Each row is where one point has got to under a steady rotation. How many steps took it there?
The counts run from 0 to 433.
[ -6 -11  15  19  23   4  -8 -13   1  24  12  -3 -25   0  12 -23 -26   9
 -21 -39  12 -10  18  -6  20   7 -21 -23 -45   3   6  27  15  -4  27 -26
  22  36 -24 -10   4  37  12 -16 -13  -2   8  12  -7  -1  21] => 343
[  5 -12  22   5  13  31  11  -2  15  42   9   8  -2  -6  15 -32 -11  -1
  -9 -23  12 -15  10   2  16   8 -33   2 -42  31 -25  10   9  21 -26 -17
  15  11   6   3  -4   1  28  17   8  -1  55 -22  11  17   7] => 8
[  3 -17   0 -15  31 -17 -22   0 -27  -4   8  11 -40  -9  23   1 -19  36
  17 -20 -10   9  15 -12  14   0   3  -6 -16  -3  33  -9  14   9  31 -44
   5   9 -24 -18  10  20 -11 -17  24  20  -8  15  24 -16  32] => 326
[ 12  -4   1   6  16   6 -16  -8 -16  23  -7  28 -28  -7  61 -19   5 -14
 -25 -34  -8 -35  13 -10  14  -4 -19   8 -25  -4   2  -2  21 -10   7 -32
  15   2 -13  -7 -16  26  -5 -16  -1  28  36  17  30   0   7] => 287
[ -9   8  20   4  15  16   2   9  -3  27 -24  -9  -9 -10   5  -1  20 -23
  33 -22  19  -5  11 -24  21   4 -12  -7   0  17  10  36  -1 -14 -13 -28
   1 -33   8   9 -18  27  19  -9 -11   8  57  -2  29  30  -7] => 171
[ -8 -25 -14   0  39 -11 -10  -9   9  12 -16  49 -51 -14  29 -20  13   3
  27  -9 -24 -23   8 -11  14  -2 -13  13  15  32   9 -11  24  -3  -6 -16
  -9  15 -25   9 -17  14  -6   2   3  31  17   3  32  13  18] => 275
[ -9 -18  -3  -2  37 -13 -27  -6 -21  -3  -2   3 -46  -1  19  -9 -20  33
  25 -20 -15   0  22 -12  17   0  -4  -1  -7   7  29   1  10  10  33 -30
   4  20 -34  -8   3  21  -6 -15  14  25 -12  15  24  -4  36] => 328
[  1 -23  16 -11  25  -6  -1   2  -9  24  34  36 -14  -9  19 -14 -22  32
 -14  -8  12   2 -11   6   3  -9  -9  14 -45   0   8   4 -10  33   0 -43
  24   7  -8 -10  25  13  -9   5  33 -36  17 -10  10 -26  12] => 377
[ -3  -7  40   2  12  11  26  -1  12  37   9 -26 -13  -2 -21 -18  -2   1
  17 -25  45   5  17  -5  19   2 -23 -29 -18  12  -7  41 -16   6 -16 -22
  17  -9 -10   9   1  24  28   3  13 -25  41  -8 -16   9  -8] => 90
[-22 -20  -5   8  45   4 -26   1  -4   8  -9  18 -28 -10  15   0  -4   1
  33 -21 -19  -8  19 -15  24  11 -14   6 -12  34  19   8  22   2  21 -24
 -10  18 -16   0 -18  18   6  -2 -11  34  13   0  36  29  28] => 303
[  1 -18   4  10  19   1   9 -11   0  38   1  53 -27  -8  34 -10  19 -19
 -34 -25   4 -40  -6   4  17 -11 -18  -5 -23   9  -5  -1  13 -16   3 -33
  15  10 -25   5 -22  37  -6  -8 -12   0  31  15   4 -10  -3] => 260
[-13 -28  15  -1   1   6 -10  -8   8  20   8  28 -24   2  19 -15   7 -12
 -18 -38   7  -2   3  10   5  17 -55 -15 -28  20  -2 -11  13  20 -32 -34
  17  12 -20   0 -18  -3   6  18  46   6  16 -10   6  -5   8] => 393
[ 12 -17  24 -34   8  25  -7  25 -34  21  17  10  13 -15  10   2 -19  22
   1 -10   6  10   4   5   8  13  -7  -7 -51  11  11  -4   6  23  -3 -45
  21  -5  18 -20  -6   7  26 -13  21  -2  43 -12  21  -4  11] => 431
[  4 -11   5 -37  22 -14   7  22 -25   3 -14   7 -40 -24  -7  19  14  18
  52  -6   4  14   1 -14  18  -6  13 -25  25   0  32  -3   4 -10  11 -43
  -6 -28 -11  -4 -15  30  -2 -17  15  15  18   8  19  -8  13] => 189
[  7 -12   1 -18  40   3 -15  18 -19  15  13  33  -8 -31  31  11  -7  14
   9  -8 -12   1 -11 -16  13  -8  13  25 -40   1  28   7  12   9  21 -48
   3 -11  12 -16   3  23  -7  -4  -5  -3  36  -5  44  -3  24] => 295
[-10 -22  11  -9  29  12 -21   1  -7  14  -2  16 -19   9  19 -33 -19  29
  43  -1  -9  -4  24  -5  11   7 -16  28  -9  43   4   8   0  36 -22 -13
   4  10  -4   2   8 -12   7   5  29  11  27 -18  42  26  16] => 413
[ 22  -8  23 -25  21   8  10   2 -36  24   7 -17 -18   5   0 -19 -20  52
  22  -3  19 -15  48   8  19  -6  10 -25  -5   6  -4   4 -15  12  19 -21
  19  12 -21  -3  19  21  22 -33  13   2  17  21  -7  -4   6] => 72
[ -6 -15  11 -26  19   4 -11  13 -41   8 -16  17 -25  -3  14  24  34   2
  46  -5   6 -10  22  -6  15  -6   2   3  23  12  20 -11 -10   1  -3 -40
  -8 -38 -15  11 -22  12  -9 -14  28  19  27   9  36   3  -4] => 163
[  6 -28  -8 -24  32 -13   0   8  -8  10   7  64 -38 -26  24   7  18  10
  17  -3 -19 -10 -13  -2  12 -11  -4   9   0  13  18 -27  19   6  -1 -41
  -6  -1 -17  -3 -20  19 -17   5  18   9  14  -1  27 -14  16] => 271
[-19 -12   9  16  29 -20  21  -4  32  23 -14   5 -49 -11 -18 -26   6 -12
  32 -23  20   2  -9 -23  22  -3 -15 -23  13  19  15  39   9 -17   1 -21
  -6  -6 -27  15 -14  39   4   7 -13  -5  20   1  -4  12  10] => 224
[  6   2  23   6  11  30 -14  -7 -11  24  -7 -25 -13   9  28 -31  -6   5
  15 -31  11 -22  50  -3  18  14 -33  -1 -19  22 -11  12   4  15 -18 -11
  12  -1  -5   6  -1  -3  30  -5  18  32  45  -3  25  28   6] => 33
[ 17 -19   8 -29  35  23   1   5 -11  23  10  24 -14  -8  13 -24 -18  43
  34   8 -12 -12  31   9  20   4  -4  13  -6  41  -9 -16   4  31  -7 -10
   2  23   3  -3   5 -10  23  -1  16  19  34 -14  25  16  21] => 20
[ -5 -24  -2 -11  33 -29  12   1  -6  13   9  47 -50 -15  20   0  10  18
  19   0   9  -8 -20 -14  11 -23  11  11   8  -2  23  -3  -5   5   6 -43
  -2 -17 -28   7   7  28 -32   2  24 -18  11   5  18 -28   4] => 243
[ -4 -26  21 -16   8 -10  16 -10  -8  15  -1  12 -46  10  -1 -12  25  14
  35  -9  24 -12  22   6  12  -3 -24 -25  34  17  -2  -8 -16  12 -27 -23
   5 -12 -41  23  -4   8  -6   3  53  -1   9   8  -5  -9 -10] => 110
[-19 -31   7  -8  29 -21   4   1 -13   8  -1  24 -48  -9 -12  21  17  12
  34 -13  13   3   0 -10  23  -7   1 -28  16   9  33   6  -7  -5  28 -42
 -10  -5 -44  14 -17  40 -15  -8   8   0  -6  15   1 -16  13] => 218
[  9  -2   0   4  32  11 -15  -4 -11  29  -1  28 -16 -13  50 -28  -8   2
 -11 -17  -7 -37  14 -10  16 -11   2  23 -34   5   1  15  21 -10  15 -24
  14  13   1  -9   1  28   4 -20 -25  16  43  10  34  11  11] => 290
[ 17  -3   7 -30  38   6  16  19 -19  25 -10   9 -11 -26  -6  -8  -3  20
  37   5   5 -10  11 -14  24  -7  24 -15   1  14   8  20   8 -20  20 -23
   8  -1  10  -4 -14  40  22 -33 -35   5  46  12  12  14   9] => 183
[ 13 -20  26 -17  10  15  21  -3 -33  38  14  31 -11   5  20  -2  23  11
  -9  -4  27 -38  20  18  12 -15  -3  -9  -7   7 -16  -5 -20   2  -9 -28
  20  -8 -25  10  -7  23   4 -19  19 -20  37  18  -4 -16 -26] => 124
[ -5 -13  14  -5  20  12  12   1   5  31 -21  21 -28   1   3 -19  31 -14
  34 -14  13 -28  24  -2  21   7 -29 -10  23  38 -16   9   2  -5 -34  -7
   1  -7 -15  22 -27  11  22  -3   7  17  42   0  12  30 -13] => 141
[-23 -11   5  20  39 -11 -21  -7  12   3  -3 -13 -42   0   8 -23 -24  15
  38 -27  -3  13  16 -28  16   8 -13   5 -15  14  30  35  10  12  17 -23
   0   9 -21  -1  17  21   3   3   5  15   4  -2  27  18  33] => 332
[  0 -23  21 -30  15 -15  21   1  -6  16   7  15 -43  -2  -8  -5  23  27
  41  -3  25   4   7   5  13  -5 -14 -20  30  11   3  -7 -16  19 -27 -30
   1 -23 -31  15  -4   6  -5   8  57 -13  11   0  -1 -17  -4] => 108
[  7  -7  10 -34  27   2   1  24 -28  18  -8  20 -17 -18  13  12  18  19
  53  11   5  -2   7 -10  13 -13  16  15  14  12  19   4 -13   6 -10 -39
  -4 -42   8   5  -8  14  -5 -11  17  -4  47  -5  43   6  -3] => 160
[ 31   3  29 -33  -2   6  13   7 -25  23  13 -27 -13 -11   6  -7 -12  26
   3 -24  28  11  24  -1  13   3  -7 -40 -21 -18  -1   4  -3   9  -4 -41
  28 -19  -1 -16   9  20  21 -18  31   3  36   7  -5 -19   4] => 67
[  5  -4  27  -8   8  18   1  -3  -5  21 -14 -36 -24   3  -7 -21  -5  10
  28 -31  16   0  48  -3  25  21 -32 -41   1  19  -6  12   8   4  -8 -12
  10  10 -19   1  -7  10  38 -12  17  36  21   4  -1  21   8] => 59
[  0 -13   3 -27  22 -15   2   7 -27   2 -19   6 -47 -14  -1  11  18  13
  50 -15   3   4  17 -15  20  -4   0 -31  34   4  29  -6   5 -14  14 -36
  -9 -17 -25   4 -22  30  -4 -21  14  30  10  18  16  -5  10] => 191
[ -1   0   2   6  21  -9  -9  -2  21  16 -10  20 -39 -22  38 -22   8 -23
  13 -32  -5  -1 -16 -26  11  -2 -25  19 -10   5  16  14  24  -1 -25 -34
   3 -27   2   0  -4  14  -8  16  16  16  44 -13  42   8  12] => 281
